One turn sends every row of this set to another row. A few are shown first. Where does it send the rows asked after them?
nif: [ -0.7 -14.4  -4.9  14.9  -9.1 -11.8  -8.1  30.1 -15.6  17.0 -51.2 -32.3
  -2.2  26.8 -10.5   7.9 -14.9  -5.7  -5.3   2.2  30.5]
vugot: [-19.7 -27.0  21.3   8.9 -35.7 -12.1   3.2  35.2 -12.0  39.7  29.0  -2.5
   3.9  26.9   6.6  12.9  10.2  21.2   4.3  35.0 -15.2]
vaf: [ 15.8  19.7  45.8  -6.1 -27.4 -23.9   7.0  16.1 -12.7  20.0  -5.6   3.7
  13.1  55.4  12.0  11.9  -3.2  17.2  19.7  -2.8  10.6]
Dokep: [ 18.2  21.5  37.2   4.4 -19.1 -20.0   4.9   1.8 -21.2  21.2  -1.9   7.0
   3.9  50.2  17.9  13.8   0.5  21.1  22.2  -2.6  21.1]
Gizag: [ -2.4 -47.0   4.7  -8.2 -24.8 -25.5  -1.7  34.7   5.5   3.6  -4.7 -33.4
  23.9  25.9 -32.9   6.3   7.9  22.7  -6.5  33.3  -2.8]
rute: [ 11.4 -45.1  11.4   0.8 -28.0 -17.3 -13.2  29.6  -0.6   4.7  -7.4 -33.9
  19.5  18.2 -30.7  19.6 -11.8  -1.7  -4.0  44.9   3.5]
pev: [ 19.5  -6.7   2.0  25.0 -10.4 -11.4  16.9   0.7 -41.1  27.6  -4.1  -8.4
   2.4   4.9 -64.9  21.6   2.7  22.5  15.2   9.9   4.0]
vit: [  1.2 -14.4  14.3  20.2 -20.7 -18.0  18.2  42.7 -26.7   3.7 -36.2 -29.5
  17.7  39.6 -20.3  -8.1   4.7  10.7   0.5  -2.3  37.0]
zata: [-15.4 -22.2   6.7   6.5 -32.8 -26.4  -5.8  30.4   1.7  30.5  28.7   5.3
   6.4  20.2   5.9  21.9  12.3  14.8   8.1  38.1 -14.0]
furel: [ 33.9  -1.2 -24.0  -0.8 -17.3 -15.7 -18.9  53.8  -1.1  19.8   3.6  -3.7
 -16.2  23.4 -14.5  11.8  -4.3  12.0 -19.3   9.5 -13.6]
Puso: [  9.2   2.5   8.3  10.5 -12.9 -19.7  -1.6  29.9 -23.1   1.1   2.8  17.1
 -18.1   5.6  25.7  18.8  -6.9   6.5   8.6   0.2 -22.6]
filob: [  5.3  14.7  19.6  12.2  -1.3  -6.6  14.0  -3.2 -21.3   9.1  -2.8 -20.9
  -4.4  26.3 -64.4  20.0 -11.6  42.5  -5.6   3.3  -2.6]
mufi: [ -6.8  -0.4  15.4   9.2 -11.5 -34.1  18.6  -0.9 -26.6  33.7  24.9   7.8
  27.0  -6.0 -33.2  13.8   9.0   8.0   2.3  16.0  -5.2]
kez: [ -3.7 -21.3   9.4  16.8 -19.6   5.6  -2.0  18.4 -21.2   8.6 -41.1 -36.4
   7.9  24.5 -10.2 -10.0 -11.9  11.5  -6.3  -8.5  35.2]
sed: [-15.2  -5.1  -0.1  26.9  -5.0 -10.5   1.3  29.2 -31.2  22.3 -48.4 -18.9
  12.3  36.7 -12.6   8.0   1.3   0.3  -1.7  -9.5  27.9]
Bogo: [ -7.6  -3.4   2.6   5.6  -7.1 -42.8  14.3  -0.7 -38.8  35.4  15.6   8.5
  30.2   7.6 -16.5  10.9  12.1   6.2   9.0  17.4  -4.6]
tunor: [-11.7 -16.2  18.3  10.2 -23.3 -18.3   5.5  37.4  -5.7  35.4  36.2   1.4
   3.1  22.7   7.9  23.8  18.8  27.1  11.5  30.9 -14.5]
Poted: [  8.9 -34.6  -2.1  -3.6 -35.1 -35.0 -10.2  39.2  -0.3   4.8  14.5 -15.3
  14.2  20.4 -32.2  26.2   0.7  37.3   2.2  46.5   5.7]
Savi: [  8.7  10.4  31.4  23.4  -9.7  -9.3  17.6  -1.3 -27.7  11.5   3.6  -8.8
   1.2  20.3 -60.6  38.1   2.6  34.1   3.2  20.8   1.1]
fid: [ 14.1  16.2  24.9  -7.1   3.8 -18.5  -2.2  27.6   6.0 -11.6  22.9 -28.5
  -3.3  44.9 -10.9 -16.1  -8.7  32.1  19.1  22.0   8.0]
Mul: [ 13.0 -21.5 -17.5  11.2   4.9  14.7 -22.0  22.7  -9.9  23.8  -1.3  -8.0
 -17.9  10.9 -20.8   9.1  -3.9  23.8   6.2 -11.5 -15.6]
tole: [ 14.1 -20.5 -17.4  15.6 -13.0  12.0 -33.8  36.0 -21.8  16.6   7.4   1.9
 -10.5  18.9  -1.2  -8.0 -14.5  25.3  -9.6  -5.9  -4.4]
leb: [ 11.1   8.9  34.0   4.9  -0.1  -7.8 -11.7  38.2   5.7 -22.5  12.1 -15.6
   2.0  54.1 -15.1   6.2 -12.3  -1.0  16.5  30.2  11.9]
mudan: [  6.2   3.8  12.2  13.3 -14.8 -12.4 -14.4  37.7 -21.7   2.1  -1.8  17.2
   2.0   7.8  36.5  11.8  -2.3  12.6  15.8   1.5 -15.3]
Gunab: [-15.4   7.3   5.7   0.0 -11.2 -53.8  12.6  -0.5 -35.5  29.3  16.2   5.8
  25.1   6.1 -25.5  15.8  -2.9  14.8  13.7  18.3  -1.7]
ratib: [ 19.0  26.1  47.1   5.0 -22.5 -20.8   1.2   4.1  -7.0   6.9  -7.7   5.7
  -0.5  42.2  12.9  10.0  -2.6   5.5  24.3   4.6  18.0]
lunu: [ -3.0   6.0  15.1  20.9 -15.7  -6.3 -13.2  31.5  -9.5   9.2   7.9  19.2
 -14.2  14.9  29.3  10.0  -1.5  18.3   3.7 -11.4 -15.4]
Ruvar: [ -4.2 -24.9  10.7  25.8  -6.9  -7.4   5.3  28.6 -27.4  13.7 -34.3 -38.2
  11.9  24.5  -3.4 -15.0  -2.0  -6.4  25.3  -1.5  15.6]
kon: [ 15.4   2.4 -14.8   5.0   5.9   4.5 -23.6  17.7 -15.9  30.6  18.2   6.7
 -12.4  31.4 -15.1  12.3  -9.6  27.0 -23.5 -10.3  -7.4]
Risu: [ 16.8  21.6   6.0  10.1 -16.1  -1.0 -19.0  37.4  -1.5  -8.6  12.6 -12.4
   7.1  56.8 -23.5   4.5 -25.3   5.6  23.3 -11.9   3.5]
pimos: [ 16.3   3.3  40.1   4.3  -6.9   3.5 -14.7  29.0   8.4 -19.8  10.0 -21.0
  -1.7  45.9 -35.3   8.2 -21.2  15.3  19.3  22.4  -6.4]
suvi: [  7.7 -43.6   2.2   0.8 -37.0 -26.8 -15.4  31.6  -9.0   2.5  -7.7 -15.4
  27.0  13.7 -14.0  32.1  -3.4   8.7 -19.6  41.3   8.2]
Kal: [ 17.2  -0.1  15.2   7.0  10.3 -19.0  13.8 -12.8 -22.2  11.2  -1.5 -22.8
 -14.2   9.9 -61.1  12.9  -2.5  25.0   5.4  17.5   9.8]
Fadum: [ 31.0 -15.8 -22.7  -0.5  -2.4  -9.9 -23.6   8.5 -16.9  36.0   7.5 -11.7
 -13.7   4.7   3.4   4.0 -15.4  25.9  -1.9  -4.7   3.6]
Sebed: [ 29.7  13.9  25.0   7.8   4.1 -20.4 -11.6  22.3  -9.3 -11.5   5.6  -8.1
 -23.9  52.8 -18.2   1.6 -12.7  13.9  26.7  17.0  19.1]
gota: [ 15.1   8.6  26.8  -6.0  -2.2 -14.9 -19.9  27.2  17.1 -19.8  -5.7 -20.7
  -8.7  42.1 -22.6  11.1 -11.7  32.3  27.6  20.8   9.7]
Vekob: [  2.1   6.5  33.5  10.7 -20.7 -21.8  41.5  19.4 -31.8  11.6   6.0 -15.8
  21.8   5.1   5.7   8.1   4.1   0.9  -4.2  14.4  36.4]
Robom: [  1.1  11.8  23.7  29.8 -17.4 -15.0  -8.5  38.0 -22.3  21.7 -28.4 -27.8
  -7.6  29.4 -27.6   4.6 -20.1  -2.1  16.1  14.6  47.0]
sunub: [ 22.3 -45.5  18.2  16.4 -36.9 -31.4  -6.6  22.0 -19.8  18.1  16.0 -15.3
   1.9  25.1 -46.0  25.9  -7.2   9.0 -14.8  25.3  -9.0]
zelum: [ -7.9   8.3   2.9  27.9 -30.9 -26.7  15.2   3.1 -42.1   3.1 -17.3 -19.2
  -4.1  22.2 -54.5   8.8  -2.1  29.4 -13.3  20.6   7.4]
Sav: [  3.5  -5.6 -27.6   5.4   7.6  -1.4 -18.2  21.8 -10.8  29.5  -8.1 -10.1
 -18.9  23.0 -23.0  11.8 -13.5  31.7 -20.3  -7.9  -7.6]
vig: [  9.9   9.2  14.9  17.7  -0.5 -28.6  20.5   3.0 -22.1  24.5 -16.8 -20.1
 -15.3  10.5 -44.3  25.3  10.5  47.6  21.0   9.8  -1.3]
rut: [ -6.6   5.3  22.9  12.6 -28.1 -24.6  39.7  13.8 -21.6  21.1 -10.5 -15.1
  22.7  14.6   1.1  11.4   7.8  -1.1  -8.2  -1.1  40.7]
Vuv: [ 14.4 -40.4  18.9   0.9 -49.1 -13.9  -0.1  25.2  -8.4  -1.1  -3.1 -31.1
  31.8   7.7 -15.1  15.0  -0.3  35.2   1.3  30.5  -6.8]
Tubu: [  1.8   9.3  21.9  12.2 -26.3  -2.6  41.8  23.2 -31.4  21.8   0.2 -16.9
  15.9   4.1   2.9  10.8  -1.9  -6.8   2.2   7.5  36.3]

pev -> vit
lunu -> zata
Where do these go?
fid -> Fadum
Kal -> kez
pimos -> Sav
Savi -> sed
sunub -> zelum
Vekob -> Dokep
Tubu -> vaf

